The rows below fall into families. The same turns and mirrors carry the whole set onto itself and the rows of a family onto each other. For each named row, which other rows are in its family? Write them in the order they are listed.
These 40 rows form 5 families of 8 rows each.
q296: [ 2.34  3.50 -0.03 -3.93  1.83 -1.66 -0.98 -1.88 -1.66 -0.37  0.26  2.65
  0.95 -1.51 -1.84  0.68  2.28 -0.76]
q657: [ 2.11  5.18 -1.34 -2.55  0.81  0.29  1.16 -0.65 -0.05 -1.34  1.65 -0.53
 -1.89 -0.89 -2.25  0.59 -0.87 -1.52]
q760: [ 1.33  3.23 -2.04  1.47 -0.97 -2.55 -1.35 -1.04  0.14 -0.79  1.89 -0.67
 -0.16 -1.04 -1.79 -0.14 -1.17 -0.32]
q182: [ 2.85  3.75 -1.69 -0.97  1.40 -0.19 -1.36 -3.84 -1.46 -1.08  3.90 -1.17
 -1.84 -1.26 -2.63  0.36 -0.28  0.41]
q404: [ 3.53  2.32 -1.89 -3.10  1.91 -1.57  0.64 -1.42 -1.11 -0.52  0.43  1.04
 -1.85 -0.51 -2.04  0.10  1.64 -1.50]
q103: [ 0.19  5.32  0.91 -1.23 -1.00 -0.92 -1.48 -1.42 -0.76 -1.86 -0.51 -0.49
  0.22  0.29  0.12  0.08  0.89 -0.39]
q946: [ 2.98  3.75 -3.04  1.01  2.02 -1.76 -1.55 -2.87 -2.50  0.10  2.46  0.20
 -1.19 -0.97 -2.98  0.36 -0.04 -0.59]
q407: [ 1.07  2.51  0.14 -2.67  2.70 -0.39 -1.41 -1.69 -3.09  0.70  3.08  0.58
  0.76 -0.10 -1.69  0.60  2.57  1.07]
q302: [ 2.25  3.24 -0.45  2.35  0.57  0.02 -1.74 -0.95 -0.81 -0.75  2.27 -1.30
 -1.06  0.08 -0.89  0.27 -1.38 -0.27]
q311: [ 2.45  4.10  1.09 -3.40  2.57  1.10 -0.35 -1.82 -2.99 -0.16  1.14  1.65
 -0.24 -0.83 -1.09  0.31  2.31  0.04]
q133: [ 1.71  1.44  1.15  0.45  1.52 -1.17 -2.44 -2.09 -2.73  0.68  1.77  0.10
  1.75 -1.47 -0.73 -0.08  1.43  0.92]
q419: [ 2.59  3.41 -1.07 -0.55 -0.59  0.16 -1.85 -2.26 -2.12  1.77 -1.17  0.27
 -0.55 -2.23 -0.43 -0.03  1.01  1.20]
q712: [ 1.17  3.28  0.64 -1.23 -0.05 -1.45 -0.30  1.02 -1.54 -0.11 -0.99  2.14
  0.96 -0.06 -0.94 -0.53  1.76  0.55]
q704: [ 0.92  3.44  2.11 -3.00 -0.48  0.20 -0.14  0.01 -0.39 -1.17  0.60  0.85
  0.57 -0.75 -0.20 -0.34  1.39  0.79]
q748: [ 2.92  4.51 -1.25  0.50 -1.29 -1.29 -0.21 -1.17  0.12 -1.89 -0.10  0.44
 -1.63 -1.22 -1.90 -0.83 -1.13 -0.12]
q973: [-1.09  4.25  0.21 -1.58 -0.64 -1.30 -0.77 -0.73 -2.85 -1.14  1.32 -0.98
 -0.34  0.71 -1.35  0.29  1.85 -1.19]
q321: [ 1.91  2.34  1.18 -1.25  2.31 -1.46 -3.14 -2.75 -1.50  0.75  2.32 -0.20
  0.33  1.00 -0.48  0.63  1.22  0.77]
q275: [ 2.27  3.32 -0.20 -1.47  1.91 -1.41 -0.34 -4.54 -0.29 -1.37  3.08 -1.71
 -0.49 -0.56 -1.19 -0.53  1.51 -0.64]
q465: [ 3.00  2.76 -0.40 -0.49 -1.02  0.31 -2.04  0.18 -1.98  0.69 -1.31  0.80
 -1.06 -1.74 -1.66  0.08  0.51 -1.08]
q42: [ 1.02  4.37  0.04 -1.47  1.65 -0.67 -0.38 -2.95 -0.09 -1.57  4.90  0.02
  0.84 -0.22 -0.22  0.03  0.77  0.52]
q662: [ 0.46  4.71  0.82  0.92 -0.49 -0.10 -2.30 -1.40 -1.88 -0.70  2.51 -0.06
  0.98 -0.79 -1.52 -0.35 -0.19  2.48]
q540: [ 1.54  4.06 -0.70 -0.52 -0.25 -0.01 -1.32  1.67 -2.57  0.39 -0.02  2.66
  0.09 -1.32 -1.62  0.64 -0.34  0.40]
q889: [ 3.77  2.75 -2.08 -2.92  1.11 -1.56 -0.93 -1.68 -0.87 -0.39  1.89  3.09
 -0.06 -1.08 -0.53 -0.51  2.33 -0.62]
q285: [ 3.69  2.23 -2.35 -0.71  2.82  0.10 -0.03 -1.54 -2.16  0.79  3.43  1.24
  0.31 -1.81 -2.26  0.46 -0.12 -0.45]
q570: [ 1.72  2.35 -0.09  0.60  1.01 -1.07 -2.65 -2.27 -2.85  0.33  1.27  1.23
  2.46 -0.62  0.11 -0.06  1.58  0.70]
q513: [ 1.26  3.78  0.12 -1.51  2.13 -1.73  0.18 -0.60 -0.82 -2.80  4.18  0.71
 -0.07  0.52 -2.71  0.05  0.28 -0.97]
q459: [ 1.85  5.90 -1.47 -2.29  0.19 -0.57  0.56 -0.76  0.01 -1.33  1.52  1.15
 -2.63 -1.12 -2.19  0.20 -0.09 -1.56]
q906: [ 0.98  2.85 -0.04 -0.29 -0.38  0.71 -3.29 -3.40 -2.67 -0.40  1.95  0.56
  1.62 -1.98 -1.88  0.11  0.74  1.02]
q628: [ 4.64  2.40 -0.28  0.70  1.17  0.93 -1.35 -1.30 -2.10  1.27  0.57  1.11
 -1.04 -1.47 -0.97  0.34  0.81  1.44]
q838: [ 1.26  3.86 -0.31  2.08 -0.15 -0.13 -0.96 -0.98 -1.07 -0.31  2.94 -1.43
 -1.84 -1.06 -1.08 -0.60 -0.96  0.18]
q161: [-0.12  4.88  1.87 -0.70 -0.39 -0.90 -1.28 -0.80 -1.03 -2.48  0.28  0.43
  0.12 -0.28 -0.34 -0.69  1.94 -0.31]
q35: [ 3.67  2.51 -2.22 -1.12  2.08 -0.90 -0.60 -2.06 -1.72  1.83  2.99  0.79
 -0.97 -2.31 -2.60  0.76 -0.58 -0.34]
q84: [-0.61  4.62 -0.75 -2.78  0.21 -2.54 -0.32 -1.54 -0.95 -2.47  2.35 -0.07
  0.18  0.10 -2.59 -0.60  0.68 -0.51]
q577: [ 2.84  4.51 -0.87 -1.67  2.02 -2.06  1.60  0.59 -0.20 -0.61  1.05  0.40
 -1.96  0.15 -0.96  0.05  0.41 -1.27]
q502: [ 1.63  4.33 -0.98 -4.25  1.29 -0.81  0.23 -2.04 -2.07 -0.38  0.63  1.98
  1.56 -1.54 -1.28  0.27  2.15 -0.58]
q856: [ 1.97  4.83 -2.12 -0.78 -0.80 -0.13  1.47 -0.10 -1.43 -1.78  0.68  1.18
 -1.01 -2.71 -2.65 -0.65  0.07 -0.51]
q317: [ 0.09  4.45  1.11  0.84  0.43  0.00 -0.80 -1.19 -2.04 -0.64  1.10 -2.05
 -0.57 -0.60 -2.63  0.51 -1.02  0.85]
q586: [ 2.89  3.19 -1.45 -0.42  0.23 -0.17 -1.13 -0.01 -2.81  0.50 -1.95  0.68
 -0.32 -1.27 -1.89  0.56 -0.05 -1.33]
q688: [ 0.56  4.67  0.07 -1.35  2.70 -2.07  0.11 -3.02 -0.81 -1.37  4.54  0.36
  0.17 -0.86 -1.26  0.00  0.85  0.44]
q136: [ 4.87  3.05 -1.15 -0.38  2.25 -0.10 -0.93 -2.18  0.02  0.17  1.71  1.96
 -0.07 -2.55 -1.47 -0.12 -0.69  0.98]

Same family as q465: q296, q133, q459, q838, q161, q35, q688
Same family as q317: q946, q419, q704, q321, q889, q513, q856
Same family as q285: q657, q103, q302, q42, q570, q502, q586

